Rotation paths and how fast each direction turns (degrees each step)
Each turn is a multiple of 5 degrees from 10 to 175, or 0.
Each row of a path follows its step; steps can be skipped.

step 0: [ -3   9   2  -7  -9   9   3  -2   4 -20   5   1 -13  -3   2  -6   2  -9
  10   5  -8  -6   9   2  -3 -11  14   3  -7 -19  11 -21]
step 1: [ 13   0   8 -16   6  11   4   3   7   7   4  18  -2 -10  -4  10 -12  25
  13   7   3   3  -3   0  -7   3 -13   2  -2  -2   3  -6]
step 2: [  3  11   8  -9  -3  -7   8  -8 -17   0 -14   9 -20   2  16  -2   1 -14
  -1   3  -3   0  -4   2 -11  -9 -13  13   1  -7   1  12]
step 3: [ -2  -2  13   1   1   2   7  17   1   5  24   6   1 -11  10  -6  -6 -12
   9  18  -5   6 -11  -8  -8   4  14  -5   1   6   0   4]
step 4: [  7  -7  -3 -19  11  -1 -13   6  14  -2 -15   5  -5  -9  -4 -14  -5  -7
   3 -14 -16  -3  -4  -5  -5   6   3  15   1   3   1  11]
step 5: [-10   0   2   6  -8   7  -7   9 -12 -20 -14   2 -11   0  -7   7  -8  -1
   1  15   1 -10   0 -16 -18   7   1 -13   0  12   4   4]
step 6: [  7   1  -4  -9  -7  -1 -11  13  -6  12   5  11 -14  13  -8 -10   9   0
   5  -9  -2  24   4 -14  -4   0   2  -2  11   5  -1 -13]
step 7: [ -8   6  20  -4 -14  11   2 -14   3  10  -2   0   3  -7 -20   3  -5  -6
  -4 -11   6  -7   2  -1 -17  -5   7   9  11   8   3   9]
step 8: [-16  -7 -11   4  14  -6  -2   1   1   1  11  11 -14  -2   2  16 -11  -4
 -16  -4   6   6   1 -19  -5  -8   4   5   3  -3 -16  -4]
step 9: [ -2   7  -7   4 -11  14  -2  15   7   7   8  -3 -22   4  -3 -16   2  11
 -15  -4   3 -14  -6   9   2  -4  12  11   0  -2   7   6]
step 10: [  3   8   4   5  12  -9 -13  -3 -13  10  -3   8   5  -2 -23   7 -10  14
 -10   7  -1   6 -12  -5   4  -4   5   2 -18   6  -1  10]
step 11: [ -7   9   2   8  -6   1   3   2  -5   8 -17  -2 -10   4   9  -4   5 -10
   1 -12  16   0  -4 -22  24   4   9  -1  -2  -7  -3   8]
Speeds:
[ 3  1 -4 -4 -1 -1  3  1  4  1 -2  2 -5 -2 -2 -4  4 -3 -2 -7  0  1  0  0
  6  2 -5 -1  3 -3 -1  3] => 155
[-2  2  4  0  5  1  0  5  0 -3  5 -5 -4  2  1 -3  2  2  4  0  4  2  0 -2
  2  0  3 -2  4 -4 -2 -2] => 130
[ 1 -3  4  3 -1  3  2 -5  0  0  1  0  2 -3 -2  0  1 -8  1 -3 -1  5 -6  0
  4  1  4  2  0  0 -5 -1] => 90
[ 2 -3  2 -2  4  1 -4  0  1  0 -5  1  3  3  4 -6  3 -4  0  5  1  0 -1 -2
  1  3  2 -5  0  4  1  5] => 45
[ 5  4  1 -2  1 -4 -1 -1  2  3  1 -1  5 -7 -6 -7 -2  1  1  1  1 -2  3 -2
 -1 -3  3 -1 -1 -1 -1 -3] => 115
[-1  1 -2  2 -2 -4 -4  8 -4 -4 -2 -3  2 -1 -3  0 -1  0  4 -3 -5 -2 -2 -2
  5  4  2  0 -5  1  1  3] => 60

step 0: [ 17 -11  -5  -2  -7   0   7   4  -1   3   7  -3   3  -7   1  -3   0   7
   4   8   0 -15  17  -3  -1   7 -17  -4  -3 -18   3   2]
step 1: [ -6   4  -7   5  -4   1  -7  11   9  -8   7   6  14  13  -9  13  -8   2
   1  -2   4  21   9  -8   3  -7  -3 -11   4  -5   0   3]
step 2: [-19   8   4  -8   4  -3 -10  -6   1  -2   3 -11   6  -3  17  14   8   3
  -1  -5   1  -9   5  -7  -2   1  16   4  -2   8  -7  -6]
step 3: [ -4  -9   0  -3   2  -7  12 -14   1   3   7  -1  -1   0   2 -11   2  -3
 -15   5  -5  -2  -3   6  -4 -10 -10   1 -10  10  16 -18]
step 4: [  2   8  -6   5  -4   3  -6  10 -21   5 -18   7  -2   1  -4 -15   1  -8
 -10   3   0   6   0   4   0 -12   3  -5  17  -1   0   0]
step 5: [  3  -8   2 -14   3   6  -8   3 -10   6  -5   8   1  -4  -7   6   0  -2
   4   5  -1  -5   2   7  -9  19  14   6 -14  -9   2  18]
step 6: [ -5 -14   9   3   9   2  14   8  18 -13   4   6  -2   5   6  -1  -5   0
   2  -4 -13   6 -10  -2   1   1  -8  -5   0   6  -2  17]
step 7: [  2  20  10  17   6   1 -10   0   2   4  -1 -18 -11   5   9  -3  -8 -11
   5  -5   3  -4  -5 -11   3   3  -7   5   4  -3  -3  -3]
step 8: [ 16  -9  -8   6  10  -4   6 -18  -5   0  10 -10  -7  -2 -11   4   7   3
   4   3  14  -3   7   2  10   1  11  -3  -2  -6   8  -6]
step 9: [  0  -1  -4  -2 -17   7   9   8  11  -4  -8  13  -4   0  -5  12   6   3
  -2   8  -9  -2  10   5  10  -8  -1  -8  13 -11  -4 -12]
step 10: [ -3  17   0  -6 -20  -2 -11  -4  -3   4   3  -4   1   1   0  14   0  13
  -1  -6 -10  13   2  -2 -16   3   0   9  -6   4   2   7]
step 11: [-14 -12  -3  10  -5  -2   5  -7  -4  -4  11  -4  10  -3   0 -16  -3   8
  -3 -11  -1 -10   0   3   0   3   8  -4  -8  20  -8   3]
Speeds:
[ 4 -6  2  2  2 -4 -6  0  2  3 -4 -3 -3 -1 -4 -2  5 -1 -4  2  1  0  1  0
  2 -4 -2  2 -2  2 -4 -4] => 80
[ 2  2  0  1 -4 -2  2 -1  1 -1 -5 -3  4 -2 -2 -4  3  0  4  2 -5  1  0  4
 -6 -2  1 -5 -4 -5 -2  4] => 70
[-2  2 -1  6  2 -2 -4 -1 -6 -1  1  4 -2  4 -6 -2 -3  2  1 -3  2  1  1 -5
 -3  0  4 -1 -3 -2 -3 -1] => 115
[ 0 -3  1  0  2  2 -6  2 -2  1  1  6  4 -2  1  4  1  4  4  6 -3  4 -2  1
  5 -2  3  0  0 -5  0  0] => 90
[-6  0  2  2  3  4  4 -7 -5  2 -2 -2 -1 -4  1  1  1 -2  3  1  4  1 -2  1
  1 -5 -5 -1 -2 -1 -2 -1] => 80

step 0: [  0   0   9  -8  -1  13 -12  -1   2   5  -1   8  -8  -8  14   0  -4  -4
  15  11   3   8  -1  21   5  -4  -2  -4  -3   7  -1  -5]
step 1: [ -6  -4  -6 -13   0   1   8   4   1   1   0   7   3  -9  -4  17  -2   5
  -6   3  -1  -6  -9  -4  -5  -7  -5 -24  15   3  -4  -2]
step 2: [ -5  -1   3  -8  -2   8   6   0   7  -2  -7  15  -6   2  17   2  -4  -1
  19   5   4   1   7   3   2  -8  -5   0 -17  11   2 -10]
step 3: [ 11  -6  -1 -20  -1   5   7  -7  -6  -2  -1  -1  12  -7   0  13 -11  10
  -5   0   1  -6  -7   7   1  -4  10 -15   7   8  -3   1]
step 4: [ -7   0   4 -14  -1   4   6  -1   5   8  -2   8 -18 -10   2   7   8   0
  13   8   2  -7  12   1  -1  -9   3   5  -9   2  -9 -14]
step 5: [  8  -6  -6 -13   5  -5 -11 -12   7  -7   3   4   0   2   0  13 -11  11
   6  -5  -2  -7 -13   8   9  -1   0 -15   3   9  -1  -3]
step 6: [ -6   2  12 -13   6  11   3  -5  -2   2   1  11 -11 -13   8   2  -4  -3
   5   5  -4  11   9   0  -7  -7  -2   0   7   1 -16 -13]
step 7: [ -4   1  -6  -6  -7  -2  -4   3  13   0   4   4   1  -1   0   6  -3   8
   8   8   3  -7 -14  21   0  -6   0 -24   2   8   3  -3]
step 8: [ -2  -7   1 -16   2  11   3   4  -7   2 -10  12  -6 -10  12  14 -10  -6
   6   6   1   4   8 -13   3  -6 -12  -5   3   4  -4  -2]
step 9: [ -1   1   2 -10   1   4  14  -6   8  -5  -1  11   9   4   3   5   7  10
   5  -2   3  -5 -11  15  -7  -6   8 -13  -7  13   3  -9]
step 10: [  5  -8  -4 -20  -9   2   1  -1  -5   7  -2  -1  -7 -12   9   5 -19   3
   7   9   0  -6  14  -4   7  -7   5  -3  -2   1  -9  -4]
step 11: [  2   2   6 -12  10   6  -1  -8   6  -3  -2   7  -7  -3  -8  22  15   5
   6  -2   3  -7 -10  14   3  -4   2  -3  -2  10  -3  -8]
Speeds:
[ 2  2 -3  0  7 -3  0 -3  3  0  0 -1 -2 -1  7 -3  2  0  4  3  2 -2 -3  3
 -4 -3  2  0 -2 -2  6  4] => 155
[ 1  1  3  0  3  1  3 -5  0 -6  1  3  5  4  5 -5 -5  2 -1 -5 -2  5  1  0
 -3  0  2  1 -1  3 -2 -3] => 110
[ 2 -5 -5  0 -1  0  0  1  4 -4  4  0  3  4 -3  3  2  4 -3 -1  3  0 -6  5
 -2  0  2  0  3  3 -2  4] => 170
[ 4 -1  3 -5  6  7  2  0 -6  1  1  0 -1 -1 -3  1  2 -1 -3 -2 -1  2 -5  1
 -1 -2 -1  3  4 -4  4  0] => 140
[ 2  3  5 -1  2 -3 -2 -2  2  0  1 -3  5  0 -5 -1 -2  1 -3 -3  0 -6  0  0
 -1  0 -2 -8  0  1  5  0] => 170
